rotation ticks, each row followed by its count of ticks
The counts run from 0 to 383.
[107  99  72 122 144 103 120 111 125 152 113 120 102 125 105 137  92  57
 113 141  87 114 179  95 135 157 153 111  69 128  97 153 119 121 132 109
  98 120 146 137 160 127 144 108 105  76 124  72 111 155 124  98  97 101
 123 140  86 116 143 135 111 122 123  79 120 112 119 122  98]
222
[145 148 160 130  90 135 123 134  73 103 144 122 144 119 116 103 146 114
 128 115  82 120 156 161 116  97 131 113 108 121 126  81 122 143 123 153
 132 142 116 111 128 163  93  62 123 198 118  80 154 129 162 176 123 141
  99 131 169 139 118 119  88 104 152 108 131 192 135 110 121]
81
[105 130 107 145 154 139 114 112  76  96 164 154 129 155  62 113 151 170
 138 123 114 179 165 172  80 137  83 136 178 123 140 123 113 128 106 165
 134 159 138 116 120 160 141 136 139 157 131 128 126 116 153 169 137 118
  76 132 135 158 115  77 141 127 159 148  87  98 115 112 137]
25
[108 174 123 176 131 168 123 148 130 142 176 142 126  85 133 122 122 138
 140 114 116 159 153 148  94 137 147 168 144  81 165 131 106 174  91  98
  91 139  95 148  91 167 109 141 102 166 116 152 130 142 128 177 126 139
 107  98 135 138 170 169 150  94 136 179 116 156 116 139 148]
347
[ 88 107  91 112 131  79 118 133 120 104 107 164 139 170  94 145 130  85
 156 153 106 118 129  96 178 174  68 120  85 138 144 119 119 143 129 145
 107  82 158 136 115 168 131 108 124 102 103 134 172 109 115 119 136 124
 123 130 148  66 139 140 136 147 101  95 160 109 110 157 129]
237
[ 89 127 120 147 135  90 164 103 165 111 149 153 101 150 141 107  93  93
 125 103 112 132 148 109 172 140  89 146  68 124 131 141 147  94 133 105
  75  58 157 171 114 152 135 112 127 108 119 112 140 158  75  86 152 118
 137 130 130  92 112 155 130 154 103 127 155 145 113 127 142]
191
[ 79 102  77 148 133  69 111 117  99 114 150 145  67 128 145 136 150 134
 140 146 139 132 116 175 102 156 100 162 111 121 174 128  84 129  54 140
 131 100 158 145  88 166 134  94 104 164 158 126 127 148 157 133 134 115
  78 114 107 124 129  94 136 107  96 119 119 137 147 139 141]
14
[128 118  92 107 155 164 111 110  81 139 108 140 191 159  56 135 139 110
 135 131  75 124 179 111 126 148  91 106 140 119 111 133  87 122 115 156
 130 125 140 136 157 155 150 119 130 106  91 115 169  76 132 158 128 121
 126 174 129 131 123 133 108 135 186  94 101 119 106 125 146]
269
[155 183 167 138 120 134 108 122  99  79 144 134  83 123 123 112 139 162
 132 113 125 178  92 180  76  81 160 134 128 129 117 105 152 120 127 101
 134 168 144  83 127 117 113  99  94 179 141 120 121 163 145 150 141 120
 142 131 121 172  78 104 116 139 163 131 123 140 149 141 124]
84
[118 146 101 122 154 118 109 111 127 152 111 168 117 142 127 173 122 128
 144 146 167 160 130 149  98 169 123 148 102  90 160 154  60 130  94  96
  75  75 179 156  98 123 156 164  95 118 124 152 148 126 128 135 146 146
 103 122 102  95 147 154 137 121 136 116 141 139 160 142 160]
246
[140 184 151 107 131 187  95 153 122 129 114 139 134 105 116 143 158 143
 147 122 138 148  84 139  82 119 137 148 151  92 131 146 111 161 111  90
 132 191 105  95  89  96 119 129  94 153 106 167 162 108 113 162 120 154
 184 146 138 167 114 166 116 117 158 114 128 136 129 162 136]
344
[117 102 123  82 118 107 103 142 116 125  66 191 148 168  84 174 163 111
 136 133 143 141 121 105 112 145  65 114 119 131  90 126 133 158 162 160
 124 174 113  84 116 105 171 152 133 129 118 131 166 120 136 167 112 165
 116 148 129 106 126 106 140 110 131 118 140  72 129 152 107]
240
[132 151 100 150 137 100 108 115  73 125 137 129 109  93 140 164 132 124
 135 147  99 151 113 153  79 126 203 131 111 143 118 116 117 141  96 114
 136 137 124 112 186 118 157 113  67 142 147 108 131 165 154 138 118  92
 144 132  74 180 107  87 110 124 131 142 105 107 153 146 126]
321
[113 148  74 143 164 133  88 136 100 135 133 128 148 126  72 159 123 114
 156 161  61 145 120 121 137 167 155 138 134 119 126 124 118 141 109 111
 142 123 141 137 172 169 142 125  74  89  93 150 154 111 109 154 125  94
 191 137  96 151 128 116 128 138 146 130 113  73 101 177 142]
32
[ 94 172 124 174 135 108 149 128  84 115 164 108 157  83 153 136 140 110
 105 110  65 146 159 104 148 130 165 125  86 148 128  98 119 152  89 127
  94  77 114 172 179 150 127 100  95 136 136 113 166 152  98 111 138  79
 149 131 141 150 115 139  93 145 126 131 117 140 114 145 136]
89
[107 134 103 121 125  92  97 121  90 117 113 170 113 110  93 171 112 134
 176 176 139 155  91 146  83 148 156 118 119 147 173 124  99 175 117 134
 110 164 139  84 155 122 132 137  89 142 145 125 141 138 186 135 128 110
  67 130  90 140 142  95 165 156 162 115 131  96 156 138 117]
275
[ 88  94  74 136 144  73 109 116  88 115 130 136  95 119 138 166 169 131
 110 130 126 127 120 147  83 149 118 139 124 136 120 147 104 124  75 147
 166 140 136 136 140 123 173 106 114 142 157 105 135 160 145 124 116 111
 127 133  81 164 117  64 110  95  91 111 100  91 136 155 123]
16
[120 133 130 112 143 138 124 106  85 134 112 136  98  87 145 145 124 128
 159  98 115 142 128 166 100 158 160 183  90 120 141 153  89 134  77  90
  46 133 142 126 104 128 141 103  78 139 136 140 148 153 161 119 139 126
 102 129 103 133  82 161 161 163 143 121 129 173 170 135 178]
289
[110 165 114 185 130 132 133 139 118 146 190 145 133  87 150 137 132 136
 141 120 124 137 155 143 104 141 139 149 123  89 186 116  91 179  76 118
 107 110  99 171 107 173 112 140 112 183 124 147 145 139 129 166 132 133
  94 109 137 126 180 149 126  87 124 173 112 175 125 132 151]
348
[149 138 148 153 106 141 126 151  86 113 159 117 145 121 110 106 141  97
 132 109  70 117 173 145 123 114 126 122 108 116 109  77 143 143 130 149
 131 146 102 127 132 189  92  74 114 178  99  77 143 125 153 186 108 141
 106 117 171 122 134 133  96  90 136 128 125 175 117 120 128]
80
[ 78  94  59 122 157 132 108 130 111 142 125 110 119 121  86 126 108  91
 144 142  69 110 144  95 137 177 139 137 116 145 128 164 109 138 114 130
 124 169 121 108 144 154 136 106 110  79 115 109 118 131 132 103  93  86
 129 139  84 145 145 131 154 151 116  77 104  64 107 145 113]
266
[124 144  95 132 147 106 105 103 103 151 110 173 148  98 109 197 101 124
 172 155 113 143 119 137  86 152 172 118 107 132 122 135 112 139 112 115
 111 135 133 117 199 115 169 145  79 111 113 139 157 151 147 137 128 108
 131 151  64 157 128 100 152 152 167 161 104  86 160 142 145]
277
[139 107 151 108 119 134 108 127  87 123  88 155 121 131 111 167 147 127
 144  92 117 148 141 157  71 141 120 159 108 125  76 125 144 134 136 132
  92 207 110  73 111 127 172 118 110 160 117 117 145 151 171 182 102 154
  97 128 121 137  76 111 153 113 135 157 120 126 156 141 136]
286
[115 138 100 130 134 205 115 154 117 144 131 105 150  86 102  99 129 115
 154 106  68  96 123 111 120 136 124 151 145 107 156 163  96 148  97 116
 127 182  80 115  94 153  90  92 118 134  84 140 156  98 115 143 103 133
 169 153 142 149 133 193 125 136 151 100 114 140 101 148 148]
65
[143 165  93 144 144 137  92 147 110 143 138 109 120 111 110 139 127  99
 136 156  77 123  93 130 116 122 172 120 118 108 112 120 122 124 111  91
 167 115 119 133 174 142 120 102  62 117  99 131 138 128 114 155 125 109
 220 126  93 163 136 133  78 106 137 112 124 121 113 174 130]
76
[157 161 154 106 116 143  85 129  91 104 106 161 120 132 101 155 146 148
 178 138 125 163  78 176  66 118 142 122 141 120 131 115 125 141 131 124
 132 179 148  65 124 121 126 109  89 172 117 134 153 124 171 182 140 139
 131 133 122 148  92 108 144 146 167 124 139 139 161 154 137]
39
[135 132 109 107 151 158 115 118  90 127 113 153 187 169  39 128 138 133
 156 123  90 125 164 138 117 139  73 117 151 117 124 129 110 110 137 161
 131 139 150 126 144 168 139 113 144 120  79 124 172  82 137 174 138 138
 129 166 144 117 108 127 118 143 191 118 109 122 109 124 166]
270
[ 96  86  80 139 155 101 111 115  95 121 116 126 106 117 130 169 157 127
 114 114 104 110 124 138  83 148 106 146 132 132  98 155 114 106  82 146
 163 168 115 125 152 113 181  98 118 133 142 112 139 153 133 126 109 110
 156 152  72 174  91  77 108 106  98 128  83  84 135 147 129]
17
[ 90 154 158 117  92 158 114 171 107  72 131 127 117 107 125 104 167 115
 133 110 112 154 115 113 136 114 113 134 117 149 125 113 145 175 151 138
 103 203  79  72  86 130  88 110 118 162 145 114 143 128 112 145 114 128
 124 114 179 149 111 140 144 135 124  91 153 114  98 161  76]
95
[152 168 138 142 142 192 116 129  77 139 152  96 158 124 110 108 160 120
  88 103  91 143 183 140  99 110 143 125 124  93 104 121  94 131  99 114
 119 139 105 148 135 132 123 109 121 162 113  93 136 115 120 167 111 133
 142 141 135 162 127 143  58  74 163  95  96 176 114 122 127]
358
[118 131  91 142 153 108 115 102 115 156 112 167 166 113 113 182  81 119
 169 135  80 127 131 135 101 166 153 139 106 123 112 128 136 127 117 107
 108 123 129 132 190 143 185 121  82 111  89 148 166 149 139 141 133 111
 160 142  82 138 111 115 146 145 157 182 113 102 148 144 174]
278
[ 98  80 105  99 112 106  86 159 128 123  87 157 100 136 116 172 142  96
 163 140 113  97  92 132 123 169  89 153 101 126 111 141 131 147 134 141
 133 189 113  83  82 151 153  98 107 146 103 130 152 137 148 160  94 147
 141 113 116 102 148 129 156 110  81 112 147  99 131 173 118]
5
[ 78 129  95 158 141 133 140 126  90 120 161 160 153 102 115 135 136 162
 140 125 124 136 162 145 104 155 101 137 141 118 195 137  67 169  58 162
 112 124 119 161 119 175 122 123 128 161 136 140 161 122 153 141 142 120
  63 133 138 134 146 118 145 130 148 146 103 134 126 114 164]
304
[111 133 137 124 109  76 125 144 141 107 123 147 109 145 158 156 171  99
  78 122 145 134 113 105 131 101  99 109  79 123  84 116 153 134 141 138
 141 127 118 122 118  95 150 124 137 170 155  99 142 160  83 135 107 155
 160 132 115 130 144 105  69  58  85  97 142 110 123 157  70]
150
[117 133 120 150 128 121 119 135  85 112 145  97 120 117 111 104 133  94
 141 102  33 108 142 135 151 155 137 160  89 125 105 103 147 112 102 117
 108 111 136 147 137 197 126  51  86 116  87 108 146 126 126 150 125 100
 170 125 145 127 100 147 112 140 121 123 133 150 112 145 166]
325
